In the rows, zero is written as 128.
These are runs of 6 systems, one row a step. Runs of the same system follow the same rule from any start.
seq 1, Q, 8 rows:
[[185 111 150 126 121 154 129 136 116 137 128  73  94  98 122 122 124 129
  152 136 127 125 180  99 116 162]
 [181 141 148 111 147 160 123 124 144 134 166  60 106  98 134 126 117 104
  131 159 145 106 153 107 133 138]
 [162 166 135 105 150 168 126 105 159 154 164 109 133  91 134 127 116 112
  119 179 165 108 119 107 158 108]
 [131 176 124 112 136 136  98  86 155 163 144 154 152 115 149 122 121 140
  128 181 160  90 108  94 163 110]
 [ 98 164 137 142 120 100  93  85 132 140 133 158 159 144 170 104 120 169
  114 163 143 106 121  94 170 115]
 [ 69 159 131 161 127  94 121 102 114 126 135 130 160 151 177  96 134 177
   99 140  92 124 114 112 155 125]
 [ 74 171 114 152 114  85 159 147 109 116 138 118 161 157 160 109 129 160
  110 110  73 145 110 157 140 123]
 [ 99 155  88 146 110 106 174 183 101 102 124 136 165 143 128 136 106 152
  128 107  76 150 112 175 116 130]]
seq 2, S, 8 rows:
[[166 105 130 126 145 194 130 117 131 128 124 168 139  72  92 145  90 118
  103 179 188 125 121 113 149  98]
 [118 133 108  85 127 130  81  67 166 172 125 163 130 143 153 132 161 149
  179 128 146 113 108  77 113 132]
 [126 152 197 152  96  94 108 105 103 140 123 140 115 139 153  78 118 152
  102 140 140 130 170 106 195 118]
 [ 87 135 114 180 184 113 105 113 134 121 124  67 128 131 148 115 162 120
  102 156  86  75 118 111 113 156]
 [108 153 138 104 135 114 159 136 142  97 202  98 140 162 157 129 117 112
   81 109 127 159  99 170 138  83]
 [100 155  77 156 145 151 167 151 122 134  91 177 174  94  96 138 114 133
  109 154 109 129  81 154 143 113]
 [109 123  94 106  89  76 106 147 126 106 126 183 151 188 140 157 113 152
  169  93 132 127 120 143  89 138]
 [129  62 152 170 103 136 142 142  69  95  89 151 127 114 114 119 103 168
  108 116 123 168 166 124 120 129]]
seq 3, T (8 x 26):
[[162 148 109  80 125 145 108 116 161 150 148 132 129 123 131 146 122 124
  170 141 158 112 126 106 118 131]
 [163 132 159 125 111 134 105 112 125 133 138 145 127 114 135 120  97 141
  123 161 173 117 157  98 157 117]
 [118 133 137 136 149 140 101  78 140 149 135 112 132 115 156 108 144 150
  122 158 132 105 126  78 139 131]
 [115 174 155 128 128 119 136 110 133 138 165 103 136 131 162 100 129 136
   97 142 124 132 124 124 172 105]
 [105 177 110 162 146 133 149 132 127 147 115 127 155 101 129 110 127 140
  108 162  99 110 103 131 160 124]
 [ 96 164  91 132 125 101 135 144 127 109 150 133 174 153 156 138 107 158
  119 138 108 122 101 144 124 122]
 [113 118 107 148 109 140 164 148  94 107 117 150 161 122 126 130  99 179
  116 125 104 164 123 139 125 120]
 [120 123  94 121 108 125 146 143 114 127 121 110 139 137 139 132 134 171
  168  98  80 152 134 125  87 159]]
seq 4, Z (8 x 26):
[[ 57 106  93 161 166 113 135 122 124  91 134  92 151 157 154 132 158 146
   95 109  74 131  89 141  88 132]
 [106 138 118 110 100 120 194 167 114 104 146 146 147 144 129 132 117 142
  111  79 100 196 100 187 133  96]
 [126 114  74 155 118 137 162 188 101 117  64 172 145 107  73 157 112 134
  153 121 101 130 119 161 100 151]
 [169  74 117  99  90 112 112 167 112  82 133 145 119 160 114 171  89 135
  169  96 156 138 165 138  68 150]
 [181  49 157 124 122 191 147 126 108 129 105 107  88  79  98 133 128 124
  140 114 143 167 169 106 104 140]
 [177 136 141  85 130 136 115 130 163 169 131  81  65 122 110 131 174  70
  190 100 127 118 154 123 108 163]
 [189 164 186 121 131 129 113 136 144 150 145 107  87 101 101 115 113  61
  113 165 181  95 160 132 184 117]
 [133 140 118 123 190 152  77  81 178 148 149 114 128 107 134 139 141  90
  114 190 172  59 104  88 135 122]]
seq 5, D, 8 rows:
[[ 66 160 133 162 123  94 150 111 109 137 135  92 140 148 178  84 161 176
  108 108  55 152 117 125 145 134]
 [ 86 166  96 164 139  88 166 187 108  91 142  88 152 149 136 130 119 130
  100 116  65 122 107 183 120 136]
 [121  98  74 140 140 142 171 184 109  66 135 136 167 129 106 174  85 131
  105 119 118 145 100 179  83 117]
 [151  67  92  87 102 166 158 149 117 105 116 164 134 128 106 170 110 149
  165  82 130 182 123 143  68 127]
 [178  89 151 105  69 135 142 151 102 142  92 143  84 126 100 127 129 139
  191  79 125 172 180 125 111 156]
 [192 105 174 149 114 134 120 152 105 136 103  74  68 100 103 113 125 106
  153 130 126 116 203 109 125 172]
 [193 132 162 119 160 175 129 124 143 137 165  46  91  76 120 124 122  82
  117 168 149 108 158 107 142 134]
 [169 191 125  90 156 184 133 109 173 182 159 114 129  77 120 128 130  97
  137 181 158 105 108 109 170 107]]
seq 6, T, 8 rows:
[[117 115  91 125 130  63  72 154 139  74 146 137 141 192 137 170 104 115
  144 124 149  73 128 143  71 152]
 [129  26 163 138 128 173 150 111  98  86 121 157 121 108 108 133 110 136
   78 107 161 187 137 129 117  92]
 [121 126 121  83 118 143 128  91 159 191 104 122  90 129 131 115 205 118
  191  75  95 158 114 111 111 149]
 [172 164 181 139  94  71 110 176 113 127 125 119  88 146 105 114 106  77
  133 127 150  98 185 160 168 140]
 [111  76 104 171 198 149  89 109 140 106 101 122 129 105 102 151 139  93
   94 173 150  67 111 108  99 140]
 [108 116 149  64 130 134 131  87 165 122 190 146 126 164 157 133 143 110
  101  92 163 174  90 144 135  68]
 [128 159 149 143 101 138 144 126 119 193  54 197 114  88  90  92 148 126
  144 129 124 144 131 131 195 120]
 [ 91 159 111 149 127  44  63 127 136 121 118 130 132 188 154 126 140 127
  148 135 117  56 135 120 114 164]]
seq 7, S:
[[163  26 201 142  93 163 146 116  75  99 108 134  87 108 111 112 108 147
  105  99 154 200 191 110 131 114]
 [132 113 118 122 156 170 132 106 154 190  83  73  68  89 105 115 218  92
  183  99  75 127 128 106  97 178]
 [197 184 194  80  95  98 127 161 150 148 171  98  69 135 114 116 116  52
  141 116 168 121 171 162 180 116]
 [158 121 115 158 197 177  91 115 152 131 110 128 131  67  86 150 112  78
  100 215 183  46 119 102 139 130]
 [112 127 136  53 136 126  76  47 189 141 196 157 137 173 184 139 144 129
  128 126 190 128  92  90 124  85]
 [ 82 167 173 181 120 127 129  80 107 173  90 181 150  99 141  66 134 169
   81 169 129 132 122 103 226  98]
 [ 51 172 102 167 151  34  75 119 142 119 129 101 142 195 174 115 168 131
  127 126  79  61 107 130 113 163]
 [ 91 113 162 169 132  99 165 156  88  50 177 107 150 155 146 118  85 128
   24 116 123 162 121 181 147  80]]
seq 8, C, 8 rows:
[[139 107 152 194 138 134 112 121  84 125  99  71 117  96 137  98 123 167
  120 167  98  98 185  79 125 176]
 [116 162 139 124 156 126 149 125 140 117 204  20 124 135 182 111 141 124
   98 130  89 132 119 130 127 129]
 [143 193 113 118 140 175 195 158 139 158 142 124 145  72 103 124 119 107
  112 150 114 147  94 166 172  95]
 [149 184  64 102 117 118 110 156 147 132 135 167 174 133 127 165  86 144
  175 167 146  82 108 129 115 139]
 [150  89 141 131 100 141 118 120  94  86 144 160 159 130 147 137  61 188
  114 155 169 144 157  97 124 114]
 [106 100 115 147 137 163 134  89 108 139 114  93 137 106 160 107 147 198
  141 130  83 149 137  72 103 157]
 [128 184 151 130  97 101 167 156 110 140 157  69 116 139 158  93 136 145
  139 100  72 159 148 149 150 141]
 [160 161 105 157 151 149 162 189 117 119 122  89 133  82  89 141  99  94
  118 165 106 100 133 160 132 145]]
seq 9, D (8 x 26):
[[153 189 125 102 126 171 156 114 138 144 183 123 172  93 154 121  87 162
  110 181 147 135 112 113 174  92]
 [123 196  68 118 115 128 116 119 141 161 124 157 184 122 155 133 109 193
  175 173 114  99 106  94 131 144]
 [119 159 131 129  80  78 107 129 105 100 162 152 174 169 182 121  73 199
  127 147 137 124 147 115 143 123]
 [ 90 118 110 175 123 137 144 113  84 107 122 110 176 120 171 112 108 225
  113 146  81 148 132  95 113 145]
 [115 152 101 112 110 112 168 153 115 101 180  64 150 155 175 130 118 177
  142  96  66 167 124 143  95 142]
 [140 151  99 148  98 140 202 202  84 104 118 122 157 108 108 135  84 162
  130 121  84 166 136 172 126 131]
 [173 104  74 115 111 144 142 186 109  89 133 109 141 121 112 176  82 149
  175 123 120 127 151 132  55 168]
 [200  92 148  90  81 176 160 149 101 113 151 124 119  99 119 140  78 161
  153 116 155 180 174 121 114 125]]
seq 10, C, 8 rows:
[[ 94 165 132 146 120  73 109 139 133 131 107 178 131 156 115 119 134 101
  112 126 135 102 113 157 161 114]
 [ 90  93 117 168 148 109 108 131 119  89 106 170 144 146 107 140 117 114
   82 137 147 107 109 144 119 113]
 [ 74  80 115 127 135 121 129 102 131 104 124 156 140 159 142 138 153 139
  109  87 118 158  95 138  97 110]
 [100 108 129 136 103 112 151 139 112 135  83 164 114 142 107 118 156 127
  138  73  98 170 121 161 125 129]
 [128  97 117 146 120  92 118 170 115 108  94 127  98 150  94 142 141  94
  150  92 114 113 143 159  96 158]
 [145  64 143 113 140 133 122 142 133  92 138 111  93 143 106 151 133  78
  116  94 154 140 138 150  90 124]
 [142  92 136  86 138 162 129 106 157 154 117 136  88 116 106 134 170  87
  152  92 144 152 116 126 112 121]
 [153 134 158  98 103 107  99 118 150 167 110 153  84 141 111 122 156  91
  169 107 155 122 148 126 149 134]]
seq 11, Q (8 x 26):
[[128 103 125 117 130 145 114  92 137 160 109 109 107 120 141 120 168 149
  165 106 105 139 138  86 100 158]
 [160 150 180 129 102 106 126 138 117 143 133  99  86 130 126 100 127 106
  132 122 131 125 175 132 163 139]
 [135 141 115 161 172 143 127 140 132 116 134  82 134  97 116 136 120 104
  102 174 123  84 126 123 129 140]
 [134 145 123  81 142 135 122 115 164 122 187 129 144 146 150 145 118 111
  116 132 161 129  97 136 129  94]
 [114 143 124 131 122 155 137 104 130 161  98 186 149  99 115 118 127 150
  123 149 140 138 109 116 163 104]
 [106 144 118 133 114  82  84 113 133 138 110 149 131 163 152 122 140 152
  157 125 120  96 132 106 119 154]
 [107 112 164 164 116 100 135 129  90  97 135 119 131 143 147 103 110 151
   85 124 120 145 150 133 146 119]
 [ 92 135  97 141 155 137 160 135 130 124 136  83 136 127 136 124 156 130
  121 112  74 137 100 142 108 135]]
seq 12, Z (8 x 26):
[[131  69 137 150 133 119 140 173 111  90  94 151  98 129  71 147 124  72
  104  98 139 137 138 176 111 124]
 [148  63 117  94 141 151 122 134 151 111 120 152  96 130  84 167 140  74
  139  94 165 137 116 148  83 120]
 [168  92 159  87 111 158 120 112 144 156 102 180  88 111  86 136 143  86
  154 103 179 153 138 125 135 113]
 [148 107 156 127 130 121  76 102 149 164  82 158  76 123  93 121 164  76
  152 129 166  93 151 104 139 145]
 [130 105 184 124 146 105  71  83 152 134 138 125  88 148 132 112 152  75
  102 132 179  98 143 109 152 111]
 [ 88 125 159 133 173 140 106  69 162 155 133 134 108 121 132 104 177  84
   80 137 151 118  92 117 166  91]
 [ 70 169 130 124 142  95 108  88 161 158 126 177 137 154 141 112 167 105
  106 120 137 115  72 144 170  90]
 [ 62 135 131 169 130  87 109 110 120 121  97 207 160 155 130 113 129 138
   81 138 139 116  96 142 166  94]]

Which system made each of these runs?
seq 13:
[[113 101  90 106 136 151 114 107 150 132 107 195 148 125 114 156 131 132
  145 130 158 127  93 119 105 115]
 [120 111 154 121  81 104 111 102 114 142 102 186 117 150 136 109 136 155
  144 100 141 155 144 114 147 122]]
	S
seq 14:
[[128 110 123  97 134 113  99 117 160 143 124 128  90 154 116 144 173  79
  162  89 136 119 121 134  97 141]
 [136 114 180 138 120 118 127 126 119 136 103 162  95 122  96 109 135  86
   96 119 162 137 142 149 174 103]]
	D
seq 15:
[[101  54 171 138 104 112 122 110 104  92 109 215 124 154 112 126 119 125
   79  92 179 169 126 145 144  80]
 [ 76  94 134 141 127 113 108  83 131 170  58 162  94 140 120 102 211 127
  155  74  94 148 114 113 120 145]]
	T
seq 16:
[[ 86  85 151 155 142 149 146  82 100  93 163  83 149 130 187 104 125 194
   73 125 101 175 129  96 117 110]
 [ 89 176  90 118 130 136 190 145 131 149 142  77 141 128 149 115 165 153
  146  86  37 170  91 155 116 141]]
	D
seq 17:
[[136 142 137  79 135 143 108  86 169 168 146 136 108 131 139 122 160 107
  148 122 151 128 112 110 137 117]
 [125 165 162 142 124 112 107 103 133 167 107 156 117 118 126  96 138 121
  118 153 146 108 134 114 191 117]]
	Z
seq 18 (2 x 26):
[[ 75 121 132 153 107  64  78 101 115 124  98 178 138 181 156 110 142 163
  131 116 124 110 129 110 130 137]
 [ 78  89 162 191 131  97 136 130  88  90 103 126 120 143 128 101 136 132
   70 109 106 145 136 144 141 120]]
	C
seq 19, 2 rows:
[[ 94  69 150 161 132 135 163 133  91  65 139 144 147 133 129 128 101 144
   48 111 134 176 118 153 132  86]
 [ 78 113  71 129 140 142 164 133 136 149  83 149 135 124 111 139 181 136
  155  78  68 162  77 151  89 140]]
	S
seq 20, 2 rows:
[[ 83 120 140 137 131 156 132  57 125 174 102 151 138 108 157  89 169 186
  125 126 105 164 108  80 151 117]
 [ 94 197 140 161  99  55 130 150 109 146 106 123 129 157 147  88 148 144
  134 116  75 116 141 146 168 149]]
	C
seq 21 (2 x 26):
[[ 95 174 170 103 146 115 131  98 167 141 182 148 127 146 143 107 144  78
   60 131 167 140  81 160 200  54]
 [ 54 174  84 167 157 117 119 111 146 165  68 210 169 118 106 118 158 122
  109 156 115  90  59 141 167 109]]
	Q
seq 22 (2 x 26):
[[156 189 119 127 150 164 173 161 147 175 118  89 111  71  89 119 149  79
  140 145 100 122 117 157 160 136]
 [169 169  96 100 127 106  95 161 157 119 150 151 144 138 111 166  87  89
  153 167 179  65 125 142 127 129]]
	Q
seq 23 (2 x 26):
[[161 132 129  85  91  90  86 139 144 137 127 165 107 166 120 147 120 107
  184 110 166 107 150 127 115 143]
 [137  66 162 176 140 152 113 110  97 105 102 133 116  98 113 120 105 138
   89 156 156 124 162  98 133 125]]
	Q
seq 24, 2 rows:
[[116  64  99 138 152 151 124 122 117  70 146 130 161 133 138 161  98 156
  100 138 144 129 114 116  78 119]
 [120 104 121  84 104 161 165 110 129 141 138 137 128 130 143 128 144 162
  151  77 109 200 110 127 105 112]]
	D
seq 25, 2 rows:
[[127 187 130 170 102  67  94 152 113 160  72 150 122 133 116 105 132 133
  163 153 110  69 161 119 161 174]
 [114 104 138 171 145  87  99 145 102  49 171  90 149 166 155 139  80 138
   72 152 141  93 149 131 109 130]]
	Q
seq 26 (2 x 26):
[[104 180  90 138 168 162 109  74 157 180 123 104 161  89 159 113 155 168
  142 189 102  84  96  70 140 146]
 [117 209 148 105  95  65 112 120 133 124 201 110 157 181 200 105  99 165
  122 142 129 119 133 126 169 112]]
	S
seq 27 (2 x 26):
[[181 172 132 100  95 153 133 126 121 134 172 119 161 106 160 127  62 189
  152 176 152 131 156  90 148 124]
 [142 153 110 148 134 156 118 103 118 153 129  77 148  90 164 107 125 194
  162 175  91 104 152  65 122 172]]
	Z
seq 28 (2 x 26):
[[ 67 155  74 159 154 137 105  74 131 140 116 159 203 120 175 122 124 213
  123 185 107  95  83  70 127 132]
 [ 77 167 138 158  80  81 157 135  81 102 149 141 183 164 188  94  92 218
   95 122  86 168 129 137 162 109]]
	C
seq 29:
[[128  93 124 175 142  85  60 138 120 111  70 151 105 142  95 142 129  98
  141 147 150  52 158 112 104 173]
 [107  61 174 121 150 117 103  85 133  84 178  96 103 168 159 123 140 105
   71 102 161 146 130 121 113  97]]
	C
seq 30, 2 rows:
[[ 88 103 115  96 114 137 140  91 140 149 117 164 131 149 144 124 171 157
  146  72 109 181  94 125 110 112]
 [138 150 162 140  76  83 141 160 100 146  92 140  98 140 113  98 136 125
  155  91 104 146 169 154 157 146]]
	T
seq 31 (2 x 26):
[[140 128 161 121  77 133 139 116  95 119 132 197 163 124 145 114  66 194
  110 144 168 170 148 113 172  90]
 [ 90 126  86 156 140 133 113  91 118 150 100 105 151 117 164 115 159 202
  164 140  68 116 124  72  94 174]]
	Q
seq 32:
[[ 69 125 117 167 158 103 170 155 116 100 130  70 119 148 131 115 166 105
   84  85  55 148 102 181 110 134]
 [119 146  91 118 125 120 190 200 127  94 145 143 148 139  96 159 105  93
  107  97 110 158  90 214 120  99]]
	Z
seq 33, 2 rows:
[[ 90 190 161 126  95  54 127 134 136 161 121 138 105 175 141  85 170 104
  133  82  97 137 124 165 176 122]
 [111 125 130 206 158  88 122 179 102  82  98 124 125 131  92 132 110  81
   73 155 127  76 136 169 140 136]]
	S
seq 34:
[[ 61 119 101 157 170  84 134 155 134  76 146 109 140 174 127 145 145  86
   72 104 101 111  79 186 103 114]
 [ 89  98 107 128 128 131 178 161 119  91 122 187 152 141 101 152 115 112
   85  87 130 179  80 198 122  78]]
	S
